In the rows, zero is written as 128.
Rotation paths and how fast each direction turns (degrees a step)
Each turn is a multiple of 5 degrees from 10 to 175, or 0.
Each row of a path follows its step; steps can be skipped.
Path 1:
step 0: [123 124 134 120 125 127 132 128 132 118 134 129 135 123 134 111 133 119
 116 128 128 124 123 125 135 137 128 127 129 124 130 123 131 127 130 133
 124 117 131 128 127 126 117 140 123 141 128 124 126 132 144 119 136]
step 1: [127 133 127 128 118 128 135 140 132 125 131 130 123 128 123 127 130 139
 116 138 121 133 135 119 131 123 132 126 141 126 124 133 128 132 128 129
 122 126 114 133 120 133 126 131 135 120 136 118 142 122 138 131 124]
step 2: [126 123 125 127 121 118 125 121 124 124 134 121 119 125 122 128 122 139
 131 132 128 142 126 119 134 141 130 136 120 129 128 118 124 128 119 130
 136 126 128 119 130 120 128 128 139 127 135 138 136 140 133 127 123]
step 4: [122 129 135 141 122 122 130 133 133 118 122 127 141 131 130 126 131 127
 125 130 140 130 131 129 127 125 131 140 138 134 126 132 127 126 129 127
 125 134 127 128 134 119 135 142 121 136 120 126 127 142 141 121 123]
step 6: [129 135 122 124 129 129 112 136 135 120 134 122 129 124 128 128 137 140
 128 141 125 137 127 129 131 135 126 129 122 122 139 126 124 123 120 123
 132 129 121 131 127 130 122 140 121 120 134 142 124 122 136 126 122]
step 7: [120 131 133 127 127 125 120 120 122 115 139 138 128 128 132 136 123 137
 140 119 116 121 124 118 129 125 134 131 126 131 127 120 125 129 131 124
 124 120 118 118 129 126 136 130 122 116 127 117 127 129 134 125 128]
step 8: [124 133 135 121 123 130 130 124 126 128 122 118 123 122 125 128 114 130
 125 142 136 118 124 130 118 131 139 131 125 124 135 127 128 136 130 131
 125 131 123 130 125 124 144 134 119 142 130 125 130 133 135 115 128]
step 9: [132 124 125 136 124 121 129 127 134 117 120 120 121 119 130 119 129 139
 124 133 132 133 131 127 113 119 138 128 128 129 116 130 123 117 131 127
 130 118 132 130 133 138 122 124 121 126 116 123 136 125 131 128 126]
step 10: [131 134 122 133 141 125 116 134 122 124 118 126 131 124 126 130 128 125
 136 128 127 131 125 128 121 146 129 146 129 124 125 128 121 125 129 131
 123 127 116 135 124 132 116 132 131 125 136 126 129 135 123 127 116]
Directions:
[123 126 129 129 129 125 127 129 131 129 128 133 127 131 126 130 129 128
 130 128 129 128 126 126 128 130 130 127 126 131 128 129 126 126 126 127
 128 127 130 130 130 128 128 127 130 128 126 125 130 130 129 129 127] -> 140
[128 127 127 127 130 130 129 125 128 130 131 130 128 129 128 132 126 126
 130 129 127 130 128 130 128 126 128 125 128 129 127 126 125 128 128 129
 125 128 125 124 130 128 128 128 126 130 128 131 127 130 130 128 125] -> 85
Path 2:
step 0: [123 132 123 131 132 130 123 123 140 126 124 129 126 143 139 129 115 132
 131 141 124 129 132 126 125 131 137 132 131 126 120 120 130 127 128 131
 129 130 133 122 133 121 147 134 134 122 137 135 128 133 118 132 133]
step 1: [131 134 133 133 118 118 127 120 127 128 123 118 121 127 128 120 132 133
 128 130 135 126 112 118 139 135 120 129 128 127 121 139 135 132 123 126
 125 132 128 112 120 118 122 122 134 128 133 135 124 125 133 122 131]
step 3: [127 125 116 128 120 134 128 122 138 126 134 116 127 142 126 126 133 121
 141 129 123 126 141 133 126 132 131 121 122 127 130 126 131 127 130 132
 130 125 132 117 123 130 126 128 127 122 130 127 150 132 128 120 135]
step 7: [127 132 145 132 132 129 122 127 133 120 125 133 118 133 130 131 126 125
 123 129 128 136 132 125 122 133 130 119 115 117 122 126 130 143 135 135
 127 130 128 129 131 131 124 115 127 134 142 133 136 121 123 132 132]
step 8: [130 127 127 133 129 127 133 117 128 123 130 127 123 137 113 129 134 130
 124 136 133 124 128 137 125 137 120 144 120 128 139 124 138 123 122 119
 133 124 121 125 115 131 125 128 132 125 131 124 137 133 125 115 131]
step 10: [129 126 126 119 125 121 135 138 137 124 133 124 114 133 117 124 130 126
 128 129 122 133 131 121 129 129 126 120 138 129 120 125 128 147 123 130
 125 122 126 125 130 136 129 122 125 135 128 116 126 132 124 131 145]
step 12: [124 134 131 122 137 140 125 125 124 127 113 119 126 131 124 138 128 138
 127 131 122 127 133 118 117 137 125 131 124 132 125 136 131 133 131 125
 133 131 126 132 125 122 129 121 122 118 139 142 131 127 131 136 136]
step 13: [128 130 125 125 123 119 137 130 130 120 131 138 124 128 124 141 124 126
 119 129 135 133 126 133 128 134 118 130 141 120 128 127 137 135 129 123
 128 127 125 116 129 128 132 134 132 136 136 137 130 136 135 111 136]
step 14: [127 124 127 128 123 122 127 126 125 121 132 138 127 109 124 123 139 118
 130 126 127 131 136 124 121 126 131 136 120 141 121 125 133 126 129 134
 125 124 129 114 127 127 123 110 128 124 135 123 133 120 129 128 126]
Directions:
[128 123 130 133 130 128 128 129 127 128 128 130 130 127 127 127 127 127
 127 126 128 129 128 126 130 129 128 125 130 125 129 129 131 124 130 125
 127 127 126 129 131 124 130 129 129 128 128 126 128 127 128 126 130] -> 155
[128 130 134 128 127 126 127 127 127 129 127 130 128 128 125 127 129 128
 124 128 131 128 129 128 127 128 126 129 126 132 128 126 128 126 126 125
 126 127 129 128 126 127 128 128 128 126 126 124 128 125 129 129 126] -> 115
[124 128 128 129 123 126 127 124 129 128 128 126 128 128 129 131 129 124
 129 125 128 128 126 127 127 127 130 129 128 129 131 131 130 125 128 127
 129 129 127 127 128 131 128 129 127 129 131 127 126 128 128 130 128] -> 140
[126 126 129 126 125 126 134 127 128 129 127 130 128 127 126 127 128 123
 129 124 129 128 129 127 128 127 130 127 130 128 127 126 125 131 130 128
 126 129 130 129 129 128 129 127 127 126 126 130 130 129 127 127 127] -> 95
[128 129 126 126 126 132 126 128 130 128 126 126 129 129 129 128 127 127
 131 126 126 129 130 128 130 126 127 130 126 129 126 128 128 126 128 126
 127 127 128 131 128 127 133 126 130 125 130 128 127 124 129 124 126] -> 125
Path 3:
step 1: [122 125 127 126 123 142 109 119 133 143 124 129 129 122 124 130 131 134
 128 133 123 118 127 137 127 123 127 128 130 127 129 125 130 122 123 129
 129 114 131 129 118 121 120 131 129 116 128 116 118 133 134 123 136]
step 3: [132 131 135 129 134 121 135 139 142 141 126 138 118 132 133 138 131 116
 129 125 131 125 122 132 126 136 127 130 122 130 125 126 135 129 119 116
 132 124 127 121 141 124 130 140 128 132 136 123 122 128 129 117 134]
step 4: [146 121 138 132 119 129 133 133 124 132 134 124 119 116 125 137 131 126
 126 133 129 118 124 131 119 128 133 120 121 127 122 126 127 128 120 125
 124 123 123 149 124 136 121 125 123 122 126 125 122 126 120 124 125]
step 5: [125 126 128 131 141 131 133 115 126 132 125 125 125 122 121 132 133 140
 126 133 125 120 130 125 126 130 119 121 143 125 117 125 128 122 125 127
 135 119 127 124 130 124 118 128 134 125 118 134 126 138 122 109 124]
step 6: [125 127 134 119 121 127 128 135 129 132 129 132 130 130 128 129 129 135
 119 138 130 123 139 129 134 130 119 125 130 127 129 112 121 120 109 132
 139 124 126 115 129 124 135 136 111 120 126 123 130 126 125 132 126]
step 8: [140 134 116 135 140 119 135 125 131 126 126 131 114 117 124 131 125 128
 127 136 132 123 117 126 124 120 132 124 124 131 130 126 121 123 125 126
 134 123 119 127 128 123 124 121 125 139 129 112 122 125 114 131 122]
step 9: [128 119 131 136 133 126 129 126 130 143 115 125 127 118 126 128 133 130
 128 135 123 121 130 123 123 122 122 137 132 124 118 109 122 139 127 129
 126 124 123 129 133 130 125 124 132 116 126 118 120 133 139 132 127]
step 10: [122 117 138 121 131 135 122 130 126 127 131 120 122 135 125 130 129 142
 133 122 125 117 130 119 121 120 119 119 127 129 120 129 121 118 125 125
 124 125 144 120 129 126 131 132 120 131 121 113 122 125 129 131 125]
step 12: [137 125 124 129 121 128 128 135 132 126 115 135 114 121 127 131 125 115
 126 133 129 120 132 129 129 113 130 126 118 116 124 125 137 134 113 126
 127 134 127 127 122 135 127 124 126 134 119 123 121 118 126 116 129]
Directions:
[130 129 125 130 125 129 129 125 130 126 130 129 126 126 128 131 129 126
 126 128 132 129 127 129 126 127 133 128 128 129 126 128 130 130 128 129
 129 129 128 128 131 130 131 129 129 129 130 126 129 126 130 126 124] -> 85
Path 4:
step 1: [129 129 111 123 128 121 129 138 123 120 130 134 137 131 141 126 126 127
 132 128 131 124 130 127 117 130 129 122 143 122 124 124 129 116 136 134
 125 127 126 127 143 124 135 110 129 124 122 126 131 128 133 130 133]
step 2: [129 133 132 117 127 134 126 129 126 129 134 129 120 112 135 124 138 128
 128 130 129 113 126 133 127 127 140 111 133 131 123 131 133 117 124 132
 121 119 145 138 126 129 125 122 122 134 137 127 133 128 129 127 130]
step 4: [129 116 134 148 131 127 135 127 134 121 124 125 123 122 117 123 131 131
 127 131 133 140 125 121 129 127 130 125 122 124 129 126 128 132 122 127
 134 133 119 141 126 135 122 138 127 112 122 135 124 117 124 126 121]
step 5: [128 130 133 137 137 124 123 118 127 118 116 124 124 123 127 129 118 135
 130 124 117 124 133 127 128 130 118 131 127 122 124 128 117 133 139 124
 123 141 122 117 128 124 131 141 126 122 133 118 126 126 116 137 130]
step 6: [112 130 123 132 135 130 119 141 118 130 131 141 134 129 126 132 118 130
 136 126 115 131 130 133 124 124 114 140 137 124 127 120 130 124 132 124
 131 127 136 119 125 128 121 125 128 127 132 126 132 136 135 132 121]
step 7: [132 133 121 126 131 131 106 122 119 134 128 131 124 140 127 131 137 125
 129 133 139 131 128 135 125 123 128 126 128 123 135 134 131 117 135 131
 122 130 138 122 124 127 125 116 125 140 122 135 132 127 143 129 136]
step 10: [135 127 119 127 127 125 135 129 139 123 128 111 117 112 130 122 118 138
 126 117 122 126 122 114 129 124 125 128 125 129 124 122 132 122 119 128
 120 129 123 126 133 127 132 121 132 120 122 130 127 126 122 141 125]
step 12: [126 126 121 127 136 122 124 131 122 130 136 147 121 134 127 133 120 113
 134 136 129 134 125 136 127 117 133 123 121 131 140 132 118 123 137 124
 127 121 131 129 127 129 127 128 119 119 129 132 113 132 123 128 121]
step 14: [128 127 129 137 122 125 123 126 124 125 117 122 145 130 129 123 122 129
 126 127 131 118 136 125 137 135 134 124 139 118 120 130 127 136 129 129
 138 130 122 126 114 114 128 129 123 129 130 140 135 139 130 121 129]
Directions:
[132 128 129 128 130 130 133 128 129 130 125 126 130 128 126 126 127 127
 130 128 126 127 125 127 128 129 129 127 130 131 127 132 131 130 128 128
 129 129 131 127 128 130 127 129 128 126 128 131 129 127 129 130 131] -> 60
[127 128 128 127 128 131 128 133 126 128 127 129 129 129 130 129 126 129
 129 131 131 128 126 131 126 129 132 133 126 129 128 127 126 127 129 130
 125 131 128 127 126 126 128 128 127 125 129 128 128 127 129 131 129] -> 60
[127 131 132 129 128 128 127 127 128 126 127 125 126 127 129 129 129 130
 128 125 128 128 129 128 126 129 126 128 127 128 129 133 130 127 126 129
 123 127 130 129 128 125 131 128 125 129 129 129 126 125 126 128 129] -> 130
[128 127 129 127 125 129 129 127 129 126 130 128 124 130 132 128 129 125
 129 126 129 130 129 130 129 127 130 127 128 129 127 127 130 127 131 127
 132 129 131 127 129 127 127 130 125 130 131 130 127 127 131 128 128] -> 70
[131 127 129 125 126 129 129 129 132 126 128 130 128 127 131 127 129 130
 124 130 128 128 130 125 126 128 128 128 129 129 131 128 126 128 128 128
 125 125 128 125 130 128 127 127 131 127 130 130 129 128 131 127 128] -> 45
Path 5:
step 0: [134 118 125 121 124 123 129 122 129 136 133 122 124 130 130 126 134 135
 137 131 132 118 125 124 136 132 131 139 126 119 128 139 125 131 132 135
 127 123 130 138 124 122 132 121 121 136 139 141 132 133 135 131 127]
step 1: [132 118 138 130 133 123 133 124 121 136 143 121 119 138 130 134 130 132
 134 126 131 131 129 123 122 126 132 135 126 130 133 130 116 124 134 132
 139 128 129 135 121 124 113 129 135 126 126 135 133 124 134 130 125]
step 3: [134 117 125 118 131 131 124 125 125 133 130 131 122 136 136 123 135 133
 128 121 132 124 128 128 125 135 129 117 125 119 130 134 129 125 133 133
 129 128 133 122 128 119 142 132 141 137 140 133 133 121 122 136 129]
step 4: [133 125 130 122 125 127 130 120 116 130 125 136 132 140 133 124 131 125
 129 126 137 131 137 128 126 135 133 125 123 120 126 119 113 125 128 123
 144 130 124 126 130 124 118 126 128 136 136 134 131 120 122 128 121]
step 8: [123 139 125 125 132 135 133 122 119 138 134 130 142 126 132 121 129 131
 130 120 133 125 118 117 128 135 125 135 126 117 128 129 127 133 122 127
 116 129 131 120 126 121 127 125 121 131 134 127 127 129 139 124 118]
step 10: [132 136 123 124 139 135 126 119 129 133 131 128 112 137 128 125 133 131
 140 125 126 139 129 126 123 121 128 131 126 128 131 124 140 134 133 129
 126 121 137 133 121 123 120 123 129 118 121 125 128 133 136 121 128]
step 11: [135 132 122 128 129 137 127 139 133 131 130 133 129 131 133 124 136 135
 135 127 132 135 117 122 119 132 126 128 124 113 127 130 131 128 137 138
 122 124 131 128 119 129 129 136 135 131 122 121 123 125 136 128 114]
step 12: [135 131 122 131 129 122 135 132 134 126 121 125 125 134 133 124 133 142
 131 123 126 130 125 118 125 131 130 121 129 110 133 130 133 129 128 121
 141 128 124 135 128 127 131 117 134 123 137 133 128 124 127 129 113]
step 14: [133 123 125 134 133 124 119 140 127 123 126 133 126 135 126 122 137 126
 126 134 132 128 133 140 127 126 128 129 129 112 127 113 126 130 142 126
 123 131 129 130 132 126 135 132 132 121 116 127 135 126 133 125 122]
Directions:
[131 125 131 128 131 127 127 129 128 126 127 124 128 128 128 126 130 127
 127 127 131 129 127 130 129 126 130 133 128 128 128 126 128 127 130 129
 128 127 130 130 127 128 125 129 127 128 126 128 125 131 128 126 131] -> 80
[126 128 126 126 128 125 127 128 127 130 127 129 129 128 128 127 126 133
 123 129 127 128 129 126 127 128 130 130 132 127 130 129 126 130 126 129
 128 126 130 130 129 129 125 130 127 127 127 131 128 125 128 126 129] -> 90
[128 127 126 131 127 126 129 126 129 128 127 127 127 124 127 127 126 129
 130 126 131 129 127 130 127 128 126 129 127 126 123 129 122 126 126 130
 129 129 130 127 128 128 126 127 128 128 128 127 127 127 129 127 124] -> 100
